Here are some points:
[ -48   39  -81   21  -37  -48   26   14  -40   12    6   64  -19  116 -119   27  -53  -73  -30  -58  -26   10   17   18]
[  5 -62 -56  36  15   2 -37  13  -2  12   2  31 -37  12  15  16 -14  29  -5  23  47 -31 -21  35]
[ 16 -40  -8 -29  -1  15   2 -22  11 -19  -8 -24  16 -13  18  -6  43  50  -5  20   7 -21   3  15]
[   3  101  127   40   71   12  -39   56  -17   32  -54  -43  -18  -87   57  -37 -113  -33   72   -6   20   23   23  -59]
[  3  16 -73  48   6 -47  36   2 -21  -5   6  62 -26  93 -50  13 -38  -5 -32  -4   4  -9  39  52]
[ 28 -80 -24  -8 -34   2 -26 -57  67  -9  52 -16  22 -42  26  -3  44  66 -23  27   0 -48 -26  72]
[-29  75   5   9  -9 -32  12  11 -13  10 -12  18 -11  46 -68   4 -76 -54 -10 -33 -19  10  29   6]
[  6   0   7 -18   0   6  17 -17   2 -22   7 -23  20  -6   6  -2  51   5 -12  -2 -12  14  29 -23]
[  0  41  -1  39  27 -13  32  44 -52   9 -37  46 -58  53  -8   8 -70 -36  21  -6  15  17  14 -23]
[-25  -3  -7  -6  -5  -8 -48  48 -40  18 -42  24 -28  37 -44  11 -94 -23  15  -4  14 -34 -17  30]
[-22  -3 -37 -32   3  32 -68  -3  -9  10   4 -38  44 -15 -28   2  44  -4 -34 -31  32  13  30 -22]
[  2  24 -10  57 -12 -38  74 -35  36 -12  68  35 -13  -3  12   8  12 -40   6 -20 -39  37  -7   1]
[-11 -15  10 -14  25  37 -77  17   5  37 -22 -31   5 -47  21   0  -8  -5  11  -8  42   0 -20 -26]
[ -4  33  -4  -2 -16 -33  -2 -25  25 -10  22  -9  34  17 -43 -14  -2  10 -33 -19 -21  -2  54  17]
[  8 -42   5  -4   5   5 -23  -1   7  -5 -17   1 -18  -2  32   5  -1  44   9  33  10 -27 -16  24]
[-15  19 -17 -13   2  11  16   8 -27   0  -1  -2  17  17 -16  -1  35 -28  -6 -27  -4  38  12 -45]
[-15  40 -87  -2  48  17 -53  -9 -28   3   6 -26  65  11 -56 -28  54   1 -68 -55  57  46 109 -45]
[  2 -22 -49  -3  15  35 -34 -14  11   3  36 -29  33 -41  16  -8  80  12 -21 -18  32  38   0 -46]
[ 41 -66  35 -11 -27   6  50 -31  41 -20  22  -4  -1 -37  73   2  53  36  31  55 -34  -8 -53  17]
[  4   2  -5  22  12 -12  36  -6   1  -4  16  16 -13  -6  16  -3  15  -5  14   2   3  26   9 -18]
[-10  19 -45  17  38  13 -16  35 -54  18 -16  13   3  33 -17   0   1 -21 -15 -18  46  32  33 -41]
[ 29 -31  14   3  -8  -4  22 -36  42 -27  19 -21  14 -31  28  -7  31  55  -1  35 -23 -26  11  35]
[  4  15  63 -24  32  25 -26  36 -27   4 -53 -32  -4 -31  43 -14 -30  11  34  24  12   6   7 -51]
[ 34   2  94  -3   3  17  68  -3  16 -18   2 -28  -5 -56  93 -12  36   9  55  33 -31  32 -31 -52]
[-25  14 -70  16 -50 -49   7 -58  60  -6  62  23  29  40 -98   2  -4   1 -71 -30 -26 -21  25  92]
[-19   3  45 -60 -11  27 -24  28 -32   6 -58 -17   0   7  -4   3 -25  -3  24   8 -17 -19 -20 -19]
[ 18   7 -54  57  14 -40  33 -56  48 -19  78  17  18   4 -16 -13  50  21 -56 -17  -5  19  54  24]
[  -7   34   14   21   54   -7   -5   69  -71   17  -71   34  -57   43   -2   -2 -104  -33   25    6   21   -8    7   -3]
[-38  43 -42  27 -16 -27  17   1 -15  20  25  48 -13  55 -74  14 -46 -84 -23 -56  -4  26  12   0]
[ 13 -10   3   1  15   9 -13 -35  39 -10  43 -30  34 -65  48  -8  64  13 -11  -6   6  26   7 -29]
[-13  32  19  17  -6 -12   7 -14  16   1  36  -8  13 -27   5  -7   8 -25  -7 -22 -17  29   7  -7]
[ -15   44  -60   14  -27  -42    9  -54   28   -6   38    7   43   53 -101   -8    4    2  -83  -39  -29  -10   74   53]
[  0  22 -39   5  -4 -20  30 -18  -8  -7  21  14  12  44 -50  -2  19 -13 -34 -26  -2   9  46   4]
[ -5  47  36  32  26 -20   6  38 -43  12 -42  26 -42  26 -12  -1 -93 -43  32  -3   0   5   4   1]
[  8  -8  18 -20   5   3 -18  -6  16 -12 -14 -27  23 -21   6  -9   6  37  -4  17   1 -36  12  12]
[-19  46 -48 -14  41  12 -75   0 -24  13   4 -49  74  -6 -59 -32  32   1 -62 -55  47  35 113 -40]
[  0  45  25  35  -4 -22  14 -33  41   9  41   3   6 -31 -16  -7 -17 -35  -8 -30 -20   9   0  12]
[ 25  12  66  -1   0  -8  64 -11  -5 -23 -19  -2 -20 -11  45 -11   9  19  35  39 -38   6  -1  -6]
[ 15 -55 -81  11 -38 -28  39 -61  50 -28  63  33   2  38 -21  15  56  43 -52  11 -16 -22  -1  66]
[ -35   29   28   -5  -15   -7  -27   52  -45   35  -48   25  -48   31  -38   12 -102  -70   41  -12    5  -13  -43   -2]
[  9 -14  24 -26 -10  -3 -38 -27  34 -14 -12 -35  32 -30  -1 -14  -2  53 -17  21 -11 -36  31  37]
[-13  45 -36  23   8 -25  19   2 -19   1   2  12  13  49 -58  -8 -18 -27 -29 -27  -1  14  61  -4]
[  5  -7  74  -8  15  24 -15  33 -12   7 -39 -15 -23 -43  47   1 -28 -12  48  19   3  -2 -55 -24]
[  1  -3 -15  25 -39 -35  45 -60  67  -6  81  25   2  -6  -9  11  22 -18 -24 -17 -41   8 -17  54]
[ 17 -11  48 -19 -27   1  74 -17  21 -29  10   3   4  -5  43   7  47  -1  33  23 -47  22 -38 -31]
16 more points follow, each with its number after it:
[ 23 -31 -16  17 -23 -21  14 -31  35 -13  21  21  -9   0  19   8   5  36  -9  25  -6 -26 -13  45] 0
[-33  74  36 -16  12   8   2  47 -57  13 -51  -9  -5  36 -29  -8 -47 -55  12 -28  -2  15  24 -47] 1
[ 10  14  44 -15   4   2 -28 -25  30  -2   4 -60  36 -43   1 -22  -6  41 -18  14   5 -25  42  17] 2
[  9 -13  71 -24 -21  21  17 -23  39  -6  18 -45  21 -76  62  -7  44  -8  32  17 -32  17 -47 -26] 3
[ -54   77  -56   13  -31  -41   23   26  -60   23  -16   60  -21  115 -126   16  -81  -96  -31  -56  -17   13   20    8] 4
[  2 -33   2  -1  31  30 -62  22  -4  16 -10 -11  -6 -51  45  -2   8  15  16  10  42   1 -22 -27] 5
[  10 -114  -85  -11  -71   -3  -21  -47   63  -15   49   23   10    5   -6   27   59   55  -38   28    9  -61  -69   97] 6
[ -1 -45 -10   4 -10  -2 -23  -1  24  15  16  19 -10 -25  21  17  -9  -7   7   5  15 -20 -52  28] 7
[ 26  33 114 -12   7  -5  14  19  -4 -13 -50 -25 -15 -40  37 -26 -48  23  54  50 -38 -23  -1  -2] 8
[  4 -13 -74  26   7   5 -34 -30  45  12  59   7  24 -28  -6  -5  41  -4 -34 -29  31  16   4   8] 9
[  4  27 -12  52 -18 -44  42 -58  73   1  83   9  12 -13 -19  -1  19 -25 -24 -35 -23  23   9  33] 10
[ -33   32 -101   15   17   -8  -12   38  -70   25  -19   43   -5  100  -82   25   -7  -63  -42  -65   35   45   42  -31] 11
[ -6  51  39   6  29 -16  24  56 -66   5 -71  27 -45  45 -18  -2 -94 -21  26   7   4  -8  10 -25] 12
[   4   71  127   38   49   18  -16   50    3   38  -45  -30  -44 -100   83  -17 -119  -39  101   30    1   15  -48  -32] 13
[-17 -23 -42 -22 -14  14 -13  30 -67   8 -41  39 -24  59 -25  24  -5  -7  -2   6  20 -16 -22   0] 14
[  3 -41   9 -31  15  28 -19  13 -23  -7 -32 -19  -1  -8  33  -4  19  48   8  37  25  -7  -1  -9] 15
Which two of these numbered points are nearest to each point below, looking only along the 7 directions in which the first points spread most? Their numbers follow each, nearest first.
[  8   7  88 -24   5  18   7  39 -16  -2 -65 -18 -31 -34  41  -4 -44  -2  68  39 -16 -13 -46 -20] > 8 15
[ 34  -9 106 -11  14  28  19   1  35  -3   0 -41   2 -91 106 -24  28  24  64  35 -12  14 -36 -34] > 3 8
[ 17 -82 -91 -13 -44 -11 -22 -89  79 -24  65  -6  53  11 -34   0  83  86 -78  10   1 -56  15  99] > 6 0
[-10 -17 -55   0   6  -3 -10  21 -29  12 -23  18 -15  46 -17  21 -11 -18  -8  -3  26  -8  -5  -8] > 14 7
[ 15  32  71  11  10  -3  10  21 -12   3 -35 -14 -10 -22  32 -14 -33  -6  32  19  -8   0   2 -25] > 8 15
[ 20 -50 -19  20 -23 -17  38 -30  45 -21  37  25 -16 -10  34  17  35  41   4  30 -19 -14 -32  41] > 0 7
[ 30 -62  -4  15 -23 -21  49 -25  43 -18  33  22 -28  -5  53  11  27  32  11  31 -19 -24 -53  50] > 0 7
[  4 -19  54 -13 -11  24 -24  16   5  11 -29  -7 -23 -31  32   6 -39   3  36  25  -6 -29 -50  10] > 7 5
[ 42 -94 -38  20 -34   2  86 -33  37 -29  68  53 -42  -9  89  28 105   4  16  35 -25  32 -89  13] > 0 7
[ -4  20  14 -14   2  10 -24 -33  26  -6  22 -40  55 -40  -9 -25  29   5 -22 -21  -7  19  41 -17] > 2 9
[ 11 -13  49   0 -12  -1  11  -7  36   1   4  -4 -18 -29  30  -2 -23  18  37  24 -21 -24 -45  21] > 7 0
[ -23   28  -58   -5  -61  -54   42  -26    2   -7   18   38    6  109 -113   20  -24  -29  -52  -30  -53  -32   20   60] > 4 10
[ 22  12  25  18  -5 -12  25 -32  32  -9  30  -5   5 -25  18 -14   5  14   6  -1 -13   5  -6  14] > 0 2
Here are 16 other points, each followed by its number:
[  3  41  16  48  43 -22  19  30 -24   9 -19  38 -36  12   2  -2 -58 -25  17  -4  20   9  14 -11] 0
[ -2  17 -67  21  -4 -36 -18 -52  31 -13  36 -26  59  28 -66 -15  17  52 -78 -16   0 -16  95  44] 1
[-39  28 -81  -7  23  10 -22  53 -87  14 -39  40 -25  93 -73  20 -35 -47 -38 -41  36  22  47 -20] 2
[-17  17 -43 -19   4   2 -45  -7 -15  -4 -11 -22  42  23 -50 -16   6  21 -43 -25  16  -8  66   2] 3
[ 26   4 100   0  25  33  -1   0  22  -1 -14 -44   1 -97  96 -21  16  13  59  27  -3  14 -32 -39] 4
[ -5   1  10 -14  33  23 -34  21 -10   9 -27 -24  15 -19  14 -17   9  22   3   5  27   6  17 -20] 5
[  2  27   5  55  27 -20  28  -5  10  16  14  25 -24   0   6  -7 -24 -28  11 -10   3  14   9  -1] 6
[  2  70 127  14  20  -2  -4  33   7  23 -25 -24 -23 -65  47 -24 -99 -36  75  16 -20   4 -23 -29] 7
[  9 -29  -7  -5   5  18  -8 -36  49  -3  37 -34  29 -64  41 -15  73  27  -2   0   4   7  -7 -10] 8
[  6  34  12  34  -7 -21  54   1   6   8  23  25 -10  19 -15   5 -10 -48   5 -18 -32  23  -8 -15] 9
[  6 -54  38 -27  15  41 -61  13  12   5 -32 -40  10 -64  67 -20  10  52  26  41  30 -33 -24   7] 10
[  13 -106  -37  -17  -65    3   28  -21   31  -27   24   41  -39   17   26   35   44   32    4   41  -21  -40  -99   64] 11
[  7  11 -51  26 -29 -57  49 -32  24 -22  24  40 -13  76 -69   5 -17   0 -55 -13 -34 -30  35  76] 12
[ 16 -57  44 -23   8  47 -77  -3  14   1 -20 -48  18 -74  64  -7   8  66  28  42  33 -36 -38  13] 13
[ 18 -62 -23 -32  -4  21 -17 -11   8 -20 -10 -16  12  -2  21   3  44  61 -11  43  14 -30 -15  18] 14
[  38 -108  -16    1  -31   14   64  -27   39  -29   46   35  -34  -25   90   25   97   19   41   40  -11    5  -94   10] 15
The same question for these:
[   3   97  127   36   85   18  -26   61  -36   23  -56  -50  -24  -91   71  -38 -122  -38   84   10   18   30   14  -71] > 7 4
[ 21 -16  65 -14  19  25   7  11   8  -6   2 -19   7 -67  73 -11  40  13  43  22   3  20 -29 -44] > 4 8
[-14  30 -11  27 -17 -32  45   0 -19   1   8  47 -20  62 -46  10 -33 -42   1 -18 -29  17   6   6] > 9 6
[ -7  16  26 -23  35  25 -72  19  -5  11 -25 -45  20 -51  24 -17  -3  17   2   2  44   2  31 -35] > 5 10
[ 13 -63  51 -55  -5  51 -76  10   9   4 -33 -46   8 -77  73 -10  17  58  39  45  30 -41 -56   8] > 13 10
[ -2  37 -11  30  -1 -41  67  -2 -14  -5   4  54 -28  59 -41   9 -27 -36  -8  -3 -30   9  17   4] > 9 6
[-28   2 -71   0  -7   4 -17  -2 -15  11  24   6  23  34 -67   6  28 -20 -46 -40  17  18  23 -12] > 3 2
[ -8 -67 -62  16 -99 -31  52 -76  99 -10 113  49  -5   4 -23  34  66 -18 -20 -20 -48  -7 -81  74] > 11 15
[ 15 -44   1 -19  -8   0  -4  -2  12 -12 -13  -2   0  -3  18   1  16  45   5  29  -3 -28 -19  31] > 14 5
[-14 -51 -48  15 -89 -36  36 -86 100  -1 115  19  22   1 -23  30  53 -28 -38 -37 -43  -6 -67  72] > 11 12
[  7 -63  28 -42  15  48 -87   7  23   5 -30 -53  18 -87  58 -13  10  61  20  36  32 -43 -38   8] > 13 10
[ -6  22 -62  50 -42 -76 106 -14 -10 -14  30  91 -55 118 -73  33 -50 -45 -30  -8 -50 -12  -8  73] > 12 9
[ -7  27  18   9   3  -3   6  -4  14  11  14  -5  -1 -15  -3   3 -20 -37  13  -9  -7  19   2  -7] > 6 9
